4	7	4	3	3	6	6	4	2	7	5	4	4	4
3	3	5	4	4	5	6	5	3	3	6	6	4	3
6	4	3	2	7	6	4	2	7	4	5	4	5	6
5	4	4	4	6	5	3	2	6	6	4	3	6	4
5	4	6	5	3	2	6	6	4	3	7	4	5	4
3	5	3	5	4	6	5	3	2	6	6	4	2	7
8	3	3	5	4	5	4	6	4	3	2	6	6	4
5	3	3	6	6	4	2	7	5	4	4	4	5	7
4	4	4	6	4	3	2	6	6	4	2	7	5	4
Indices start at 0.
The entry in row 2 and column 0: 6
The entry in the bottom-left corner -> 4
Read off the entry in row 0 and column 0.
4
The entry in the top-right corner: 4
Read off the entry in row 1 and column 1.
3
The bottom-right entry: 4
Read off the entry just right of the largest entry.
3
Read off the entry in row 0 and column 2.
4
Read off the entry in row 2 and column 1.
4
The entry at row 0, column 1: 7
Read off the entry at row 1, column 0.
3
Read off the entry at row 2, column 2.
3

Questions about the matrix below. Counting starts at 0.
1) The entry at row 2, column 0?
2) The bottom-right entry?
3) The entry in row 0 and column 2?
4) The entry in row 1 and column 1?
5) The minimum?
6) The entry in the bottom-left corner?
7) The entry in row 2 and column 1?
8) The entry in row 0 and column 0?
[[ -2 -10  16  46  27  27  10 -28 -17]
 [  7  13  37  74  38  32  34   9 -13]
 [-33 -23   8  27  -6  31  -8 -49 -32]
 [  9 -19 -11 -24   8 -13 -16   5   6]
 [  1 -39 -30 -47  -3 -18 -36   3   0]
 [  2 -13 -10 -36 -12 -24 -14  24  13]
 [ 25  23   6  33  42  26  19  24   6]
 [  7   9  22  23  -8  -4  19  19   8]
 [ 10 -25 -20 -37   3 -19 -22  17  10]
 [-21 -36 -13  -5 -16   7 -33 -39 -31]
 [  8  19  19   1 -19 -16  21  35  19]
 [ 13 -35 -28 -43  12 -16 -32   7   4]
 [-23 -34 -11  -1 -17  14 -30 -38 -30]
 [ 26 -17 -22 -33  18 -10 -21  12  20]]
1) -33
2) 20
3) 16
4) 13
5) -49
6) 26
7) -23
8) -2

array([[ 11, -20, -45, -36, -33,   1, -34, -43, -14],
       [-66, -64, -22,   4,   0, -46,  -1, -18, -59],
       [ 45,  16, -55, -62, -49,  31, -30, -55,  -5],
       [ 46,  17, -58, -63, -51,  30, -32, -57,  -5],
       [ 10,  14,  18,  14,   3,  -5,  -4,  13,  27],
       [-10, -42, -39, -23, -30, -27, -23, -42, -41]])
Counting starts at 0.
The entry directly above -1 -> -34
The top-left entry?
Answer: 11
The bottom entry of the column that holds the smallest entry?
Answer: -10
The minimum?
Answer: -66
The entry directly below the largest entry?
Answer: 10
The entry in row 0 and column 1 is -20
The entry just right of the smallest entry is -64
The entry just right of -45?
Answer: -36
The entry just right of -18?
Answer: -59
The entry in the bottom-right corner is -41
The entry at row 0, column 2?
Answer: -45
The entry in the top-right corner?
Answer: -14
The entry in row 2 and column 0?
Answer: 45
The entry just right of the largest entry?
Answer: 17
The entry just right of -58?
Answer: -63
The maximum?
Answer: 46
The entry just left of 3 -> 14
The entry in row 2 and column 1?
Answer: 16
The entry directly above -51?
Answer: -49
The entry just left of -39?
Answer: -42
The entry at row 2, column 2?
Answer: -55
The entry just right of -1 is -18
The entry just right of 13 -> 27
The entry just right of -39?
Answer: -23
The entry directly below -36 is 4

W =
[[ 55  25 -59 -82 -69 -43  40]
 [ 28   0 -69 -46 -53 -65  43]
 [-16 -16 -31   5  20 -45 -45]
 [-19 -50 -27   4  24 -57 -12]
 [ 33  11 -85 -50 -46 -61  35]]
Rows and columns are numbered from 0.
What is the entry in row 0 and column 0?
A: 55
The top-right entry is 40
The entry directly below the centre entry is 4
What is the entry directly above -53?
A: -69
The entry at row 1, column 0 is 28
What is the entry directly below -53?
A: 20
What is the bottom-left entry?
A: 33
What is the top entry of the column that holds the smallest entry?
A: -59
The entry just left of 43 -> -65
What is the entry just left of -31?
A: -16
What is the entry directly above -85?
A: -27
What is the entry directly above 4?
A: 5
What is the entry in row 2 and column 0?
A: -16
What is the entry in the bottom-right corner?
A: 35
The bottom entry of the column that holds the smallest entry is -85
What is the entry just right of 4?
A: 24

Questions about the table below.
1) The last entry in the row that holds the smallest entry?
2) The second-last entry, reading row by row?
3) The smallest entry in the first column?
4) The entry in the bottom-left corner?
5) The entry in the top-left corner?
6) The second smallest entry?
7) The entry directly above 1?
[[ -4   5   3   9  28  12 -10  13  14  -7 -31]
 [  8  10 -14  10   9  33  -8 -18   1   4 -25]
 [ 11   5   7  12  -7 -15  39 -24  33  55 -12]
 [ -6   6 -14   9  21  26 -23   4   5 -10 -38]
 [ 10  10   5  11 -10  15  33 -24  13  38  -3]
 [  6   4  11  15  -6  -2  -4  42  19 -10   5]
 [ 31 -29   7   6  12 -20  30 -15   4  10  19]
 [ 60 -15  66 -14  16   6  20  35  71  20 -42]]
1) -42
2) 20
3) -6
4) 60
5) -4
6) -38
7) 14

[[  1.2  -5.1   6.9   4.2   1.5  13.1 -19.8 -12.4]
 [-18.4   6.2  12.9   9.7   0.0   0.6 -10.0  12.8]
 [ 13.1  -2.0   2.4   2.9   4.8  -5.2 -10.4 -19.6]
 [ -8.1 -12.8  -8.4  -8.5 -16.8  12.6   9.9  13.3]
 [ 11.7   0.8  -3.8  14.3  -2.4  -9.8  -5.9  13.4]
 [  3.8  -4.6   9.3  14.3 -13.2   0.7   0.7  12.0]
 [-17.8  -1.7  -6.3  -9.2  -3.1  14.2  -5.1  -2.8]]
Rows and columns are numbered from 0.
The entry in row 1 and column 0 -> -18.4
The entry at row 0, column 0: 1.2
The entry just left of -3.1: -9.2
What is the bottom-right entry?
A: -2.8
The minimum: -19.8
The entry in the top-right corner: -12.4
What is the entry directly below 9.7?
A: 2.9
The entry at row 0, column 2: 6.9
What is the entry at row 2, column 0?
A: 13.1
The entry just right of 1.2 -> -5.1
The entry directly below -12.8 is 0.8
What is the entry directly below -19.8?
A: -10.0
What is the entry just left of -5.2?
A: 4.8
The entry directly below 2.4 is -8.4
What is the entry in row 2 and column 2?
A: 2.4
What is the bottom entry of the column that holds the smallest entry?
A: -5.1
What is the entry just right of 9.3?
A: 14.3
The entry in row 1 and column 1 -> 6.2
The entry directly above 0.6 is 13.1
The entry just left of 13.3: 9.9
The entry just left of -2.4 -> 14.3
What is the entry just left of 9.3?
A: -4.6
The entry just left of -12.8 -> -8.1

Read these off the row that follows.
1) Find the entry just left of 262.
2) Find the entry just right of 262.
array([ 249, -527,   20,  262,   32,  381,  169,  212,  516,   29,  580])
1) 20
2) 32

X = [ 8 68 32  1  0]
The 2nd entry from the right is 1
The fourth-last entry is 68
The first entry is 8
